In the rows, zero is written as 128.
One hidden turn or mirror swaps the rows below in pairs. Which row is each named row swapped with?
The rows were stretched afterwards, more along some directions than others.
sar: [118 135 130 114 141 128 131 124 112 117 104 138 100 163 157 148 136 100
 143 127 119]
ziso: [153 125 150 142 154 134 120  94 124 109 114 144  96 140 149 152 165  86
 132 107 125]
nes: [148 128 127 109 121 161 137 125 129 116 126 146  99 124 135 128 145 111
 139 138 122]
lili: [156 124  99 123 107 165 136 112 128  99 133 123 102 138 143 122 160 110
 146 110 131]
moti: [146 148 113 136 150 117 122 108 119  91 111 170 104 124 135 155 144  76
 127 119 139]
reve: [152 118 112 126 130 135 147  90 136 104 106 142  98 158 128 127 149  79
 137 136 124]
daf: [133 136 126 124 134 131 145 110 111 124 105 129 108 154 132 135 120  79
 105 126 124]
takeb: [159 122 100 133 111 173 142 116 124  92 126 130 106 131 138 121 151 104
 141  96 132]
zonod: [146 139 118 127 157 141 132 109 122 100 105 155 130 141 118 154 116  77
  93  96 110]
fozo: [129 130 121 120 139 147 114 107 125 114 128 132 108 154 149 156 146 100
 135 119 111]
Zugel: [126 127 159 139 138  95 133 126 112 116 102 117 111 148 141 145 142 103
 120 134 132]
mamam: [141 132 109 128 105 142 127 116 106  93 123 123  96 143 160 127 174 108
 150 122 133]
Kef: [154 122 115 134 124 141 122 106 101 102 115 142 115 152 120 135 118  90
 126 114 111]
tuti: [110 129 160 130 115 129 137 121 107 100 118 154 135 138 145 123 152  98
 115 106 138]
fus: [161 115 126 137 112 153 149 117 122 111 115 139 113 133 136 103 143 100
 138  97 132]
Tafon: [156 135 102 136 124 130 120 107 116 116 107 133 105 148 116 143 100  91
 134 122 105]
gade: [158 122 106 120 130 135 147  88 136 102 116 151  87 153 129 134 149  75
 138 134 129]
nam: [133 133 132 138 147 114 137 143 116  78 111 176 150 111 102 162 110 111
 106 129 131]
kal: [149 140  99 128 118 127 119  96 129 129 118 132 105 145 114 137 104  84
 138 130  99]
Ruf: [110 137 155 123 116 115 125 118 124 120 123 147 117 144 142 135 140 100
 128 133 141]
guve: [150 142 102 130 120 122 122  98 135 132 120 131 106 148 116 137 104  94
 141 136 104]
pep: [141 121 147 114 118 143 116 124 115 106 111 130 103 131 146 121 152  84
 122 108 127]
vulo: [139 129 121 130 144 150 115 102 129 113 123 133 102 147 150 153 154  97
 137 109 113]
Paf: [135 147 142 150 147 110 124 100 117 112 101 153 121 152 125 144 129  79
  92 120 118]
zev: [142 121 137 126 121 122 131 131  94  93 136 158 135 125 135 149 113  92
 108 120 148]
lolo: [123 131 158 137 115  98 125 139  82 107 120 140 125 142 156 137 131 114
 120 140 144]
rored: [162 119 136 135 122 137 141 119 118 119 102 144 111 137 138 111 125  96
 134 109 128]
sepi: [120 126 155 140 128 148 144 126  69  78 111 159 151 137 151 117 144  88
  96 101 130]
Lagov: [124 121 152 128 127 112 135 121 113 106 103 122 120 141 138 125 153  93
 127 141 121]
seb: [139 131 152 141 141 106 129 129 116 114 108 152 108 139 108 168 118 120
 115 121 149]
Ver: [133 122 127 108 127 133 139 129 113 108 118 128 121 132 118 135 107 102
 106 141 126]
Bifal: [138 146 112 118 120 117 119 102 155 142 125 131 106 141 120 152 110 102
 138 134 109]
Sala: [147 123 122 140 126 139 127 107  98  98 113 150 115 151 117 139 119  88
 117 111 120]
tovi: [132 144 137 154 158 115 124 111 122  92  99 174 144 140 110 148 123  88
  86 124 119]
zeru: [151 130 107 134 124 134 120 105 105 111 112 139 114 153 123 139 106  91
 132 121 108]
bifi: [143 129 120 128 132 120 127  91 114  99 121 144  97 152 139 135 155  60
 138 122 139]
daded: [147 129 138 136 153 122 141 130 119  82 112 188 128 106 106 161 116  98
 116 130 139]
Miza: [149 126 166 146 163 119 123 108 118 113 103 161 104 121 140 150 157  93
 131 112 134]
rasi: [123 132 166 139 135  93 120 126 113 115  99 120 112 146 140 141 145 101
 115 141 132]
Pima: [132 141 141 137 153 101 104 129 108  85 121 161 135 104 133 152 131  97
 109 133 137]
buso: [160 126 107 125 140 143 148  95 136 102 115 162  80 147 132 142 151  79
 144 124 136]
savuk: [124 135 118 115 137 144 115 110 126 124 120 125 101 161 152 153 140 101
 143 127 110]
bupob: [140 125 152 114 125 143 114 118 108 104 117 137 109 130 148 119 166  76
 118 120 127]
fol: [160 118 110 131 112 170 139 114 121  92 125 133 120 131 135 115 152 102
 137  99 132]
baf: [113 127 158 143 122 143 141 123  71  78 109 151 146 139 155 118 151  84
  99  97 132]
ripif: [129 128 132 134 129 167 154 131  84  95 119 155 139 134 141 126 130 103
 103 114 122]
Seg: [135 148 140 148 158 116 122 107 123 103 105 168 131 143 117 145 127  81
  85 125 118]
fabuf: [150 129 143 148 145 127 128 117 106  92 111 167 110 142 108 162 122 100
 108 107 142]
Bamo: [114 122 161 139 123 140 138 128  74  78 109 151 155 141 153 119 151  91
 100  98 137]
fonu: [144 135 138 137 157 119 137 127 122  77 109 192 128 103  98 163 125  96
 115 123 133]
Musof: [113 137 127 120 141 132 120 115 118 119 114 131 101 158 156 159 138  94
 142 128 116]
Kelan: [133 123 148 136 120 117 127 124 100 100 139 160 136 117 134 140 112  83
 109 119 147]
Meba: [118 134 121 114 141 130 126 125 114 122 111 132  97 162 159 156 132 102
 145 124 119]
Sufip: [130 126 148 127 136 118 136 127  98 119  96 149  99 155 151 127 132  89
 141 125 133]

Swapped with Miza: seb
Swapped with Paf: buso
Swapped with tovi: reve
Swapped with zeru: savuk
Swapped with rored: Ruf

